Named moves, each a turn or a mirror, and the order they were made in; the first pair answered
move Losi:
[ 3.88  2.81 -0.06 -0.16  4.19 -1.81 -0.33  5.01] |-> [ 4.74  2.25  1.74 -1.32  3.00 -0.68 -0.73  4.55]
[-0.56  1.10  1.04 -1.27  0.23  2.79 -1.70  0.89] |-> [-1.98  1.77 -1.58  0.86  0.94  0.22 -1.21  0.99]
[-1.30 -4.38 -0.67 -0.02 -3.59  2.91  1.59 -1.36] |-> [-2.79 -4.07 -2.77  1.86 -2.39  1.05  1.93 -1.00]
move Dab:
[-0.73  0.30  1.76 -1.55 -1.25 -1.22 -1.99 -1.69] |-> [ 0.20 -3.02  1.50 -1.43 -1.91  0.70 -0.93 -0.21]
[ 3.41  2.98  3.18 -0.24  0.07 -0.55 -2.04  1.07] |-> [ 2.62  2.50  3.65 -1.47 -1.86  1.19 -1.74 -1.62]
[ 2.97  1.56 -0.57 -1.21  0.78  3.55  1.47 -0.50] |-> [ 2.98  1.72 -0.54 -0.83  2.26  2.80  1.35  0.81]
move tude:
[ 3.65 -0.45  3.60 -2.40  0.87  1.34  0.24  1.89] |-> [ 3.00  2.80  2.42 -2.19  2.57  0.89  1.24  1.18]
[-0.89  1.43  0.18 -1.18 -0.88  1.43 -0.64 -4.65] |-> [ 1.40 -3.96  0.33  1.63 -0.09  1.58 -0.56  1.84]
[ 1.46 -0.91 -0.44 -0.83 -0.34  2.90  2.22  0.65] |-> [ 0.91  0.61 -0.93 -1.29  0.04  2.44  1.92 -0.64]
move lofa:
[-0.94 -1.90 -0.50 -0.42 -1.49  1.42  0.49  0.34] |-> [ 1.25 -0.95  1.16 -0.98  0.13  0.39 -0.68  2.28]
[ 1.47  3.67  0.43 -3.73 -0.69  3.82  1.75 -2.69] |-> [ 2.51  0.66 -2.16 -0.63  0.68  4.20  3.91  1.10]
[-0.69  2.75  1.54 -1.90 -0.39 -0.77 -1.89 -1.87] |-> [-1.53 -0.94 -2.86  1.80 -0.43  1.17  1.41  0.42]
move muzor:
[ 0.83  2.83 -1.76  0.06  2.18  0.73  2.08  1.30] |-> [ 0.92  1.58 -1.32  1.23  2.31  0.24  1.69  2.94]
[-0.35 -1.16 -2.05  4.56  1.55 -4.53 -2.76  4.48] |-> [-3.08 -4.25 -5.38  4.33 -1.98  0.43 -0.29  0.85]
[-1.34  2.66  0.94 -2.11 -0.32 -0.43 -1.54 -4.07] |-> [ 0.01  1.31  2.56 -0.71  1.32 -3.87 -2.94 -0.55]

(2 to 3 moves a pair)
[-2.19  2.80 -4.83  1.19  1.50  0.16  2.93 -0.85] |-> [ 0.89  0.40 -1.57  2.92  3.35 -2.66  0.54  4.41]  lofa muzor
[-1.69 -6.40  0.31  0.92 -3.83  1.24 -3.37 -1.87] |-> [-1.25 -4.29 -5.66  3.46 -0.21  2.11  1.72  0.94]  muzor muzor lofa
[ 0.14 -4.80  0.88  6.31  1.66 -5.22 -0.26  4.51] |-> [-5.73  3.17 -0.93  1.35 -1.13 -3.62 -0.13 -7.23]  muzor Dab tude
[ 2.14  2.97  3.60 -2.04  0.82 -0.81 -2.20  0.08] |-> [-0.34 -1.27  0.46 -1.46 -2.88  3.84  0.94 -2.63]  muzor muzor muzor
[ 2.39 -1.99  3.43 -0.74 -1.05  0.51 -2.12  2.20] |-> [-2.57 -0.84 -3.49  1.51 -1.31  1.72  1.92 -1.72]  muzor Losi muzor
[-0.48  4.37 -1.35 -2.70 -4.14  2.34  1.96 -4.78] |-> [ 2.79  3.88 -0.69 -3.04 -1.96  4.95  3.66 -1.11]  Dab muzor
[ 2.54 -0.15  2.22 -2.93 -1.93  5.70  0.55 -1.30] |-> [ 2.99 -1.86  1.22  2.21  2.39 -1.08 -0.73  5.84]  Dab Dab muzor
[ 0.73  0.86  2.22  1.61  1.96 -4.37 -3.96  3.21] |-> [-0.37 -1.18  4.14 -0.57 -1.32 -3.42 -5.27  0.40]  muzor lofa
[-3.03 -3.92 -1.70  2.92  1.20 -1.77  0.97  1.81] |-> [-4.63 -1.50 -2.26  2.17  1.51 -2.83  0.59 -1.16]  Dab muzor
[ 2.48 -2.00  1.52 -1.99 -1.29  4.25  1.11  1.84] |-> [ 0.53  1.57 -3.21  0.80  2.41  0.36  3.23  2.95]  muzor tude Losi
[-1.36  4.21 -1.58  1.29  3.70 -3.83  0.46  0.83] |-> [ 0.05  1.95 -2.52  2.53  4.04 -1.86  1.89  3.48]  tude Dab tude
[-3.90  2.63 -4.47  1.32  1.60 -2.99  1.13 -2.38] |-> [-0.85  4.85  0.60 -3.47 -0.12  0.70  0.00 -5.09]  Dab muzor Losi
[ 1.14 -5.10  3.40  0.68 -0.66 -0.85 -3.02  4.29] |-> [-3.84  4.75 -2.95 -1.29 -0.27  0.93  1.85 -3.96]  tude Dab Losi
[-1.29  7.77 -1.55 -1.66  2.18 -1.83  0.41 -3.09] |-> [ 4.38  2.35  5.26 -3.08  1.30 -1.17 -3.49  1.66]  muzor Losi
[ 2.80 -2.82  1.08 -1.33  0.10  5.84  1.56  2.54] |-> [ 3.14  0.02  4.73 -3.42  0.44  3.66 -1.36  0.79]  lofa muzor
[-5.49 -7.54 -3.51  4.70 -4.30 -1.12 -0.02 -0.71] |-> [-2.26  0.25  3.37 -4.54 -5.88  4.62 -1.31 -7.28]  Losi muzor
[-0.17 -1.45 -0.18 -0.93 -2.25  5.33  1.79 -2.65] |-> [-3.25 -2.19 -2.98  1.55 -2.09  2.04  1.50 -2.77]  Losi tude
[-0.44  4.78 -1.53 -0.82 -0.02 -0.23  0.74 -3.26] |-> [ 1.96 -0.18  0.89  1.82  1.16 -3.90 -1.92  3.65]  muzor tude tude
[ 1.79 -1.31 -1.09 -1.03 -1.97  6.97  4.24 -0.90] |-> [ 0.77  4.46 -3.07  2.66  4.30 -2.97  2.55  3.02]  muzor Losi muzor
[ 1.16  7.08  0.72 -2.46  2.20 -0.29  0.08 -1.84] |-> [ 3.50 -4.37  4.42 -0.34 -1.41  1.19 -2.01  2.93]  tude lofa lofa
[-1.27 -1.25 -3.31  2.20  0.18  3.50  4.67  0.64] |-> [ 1.12  4.06  1.14 -2.61  0.68  4.40  2.63 -1.47]  Losi muzor
[-1.59  0.68 -4.41  0.56 -0.15  3.92  4.20 -1.22] |-> [ 3.60  2.62  1.48 -1.17  2.30  3.03  1.81  2.98]  Losi lofa
[ 0.19  3.14  2.46 -1.42  0.37 -2.69 -3.95 -3.06] |-> [-0.78 -1.35  0.13  2.81  0.67 -5.22 -3.70  0.61]  Losi muzor
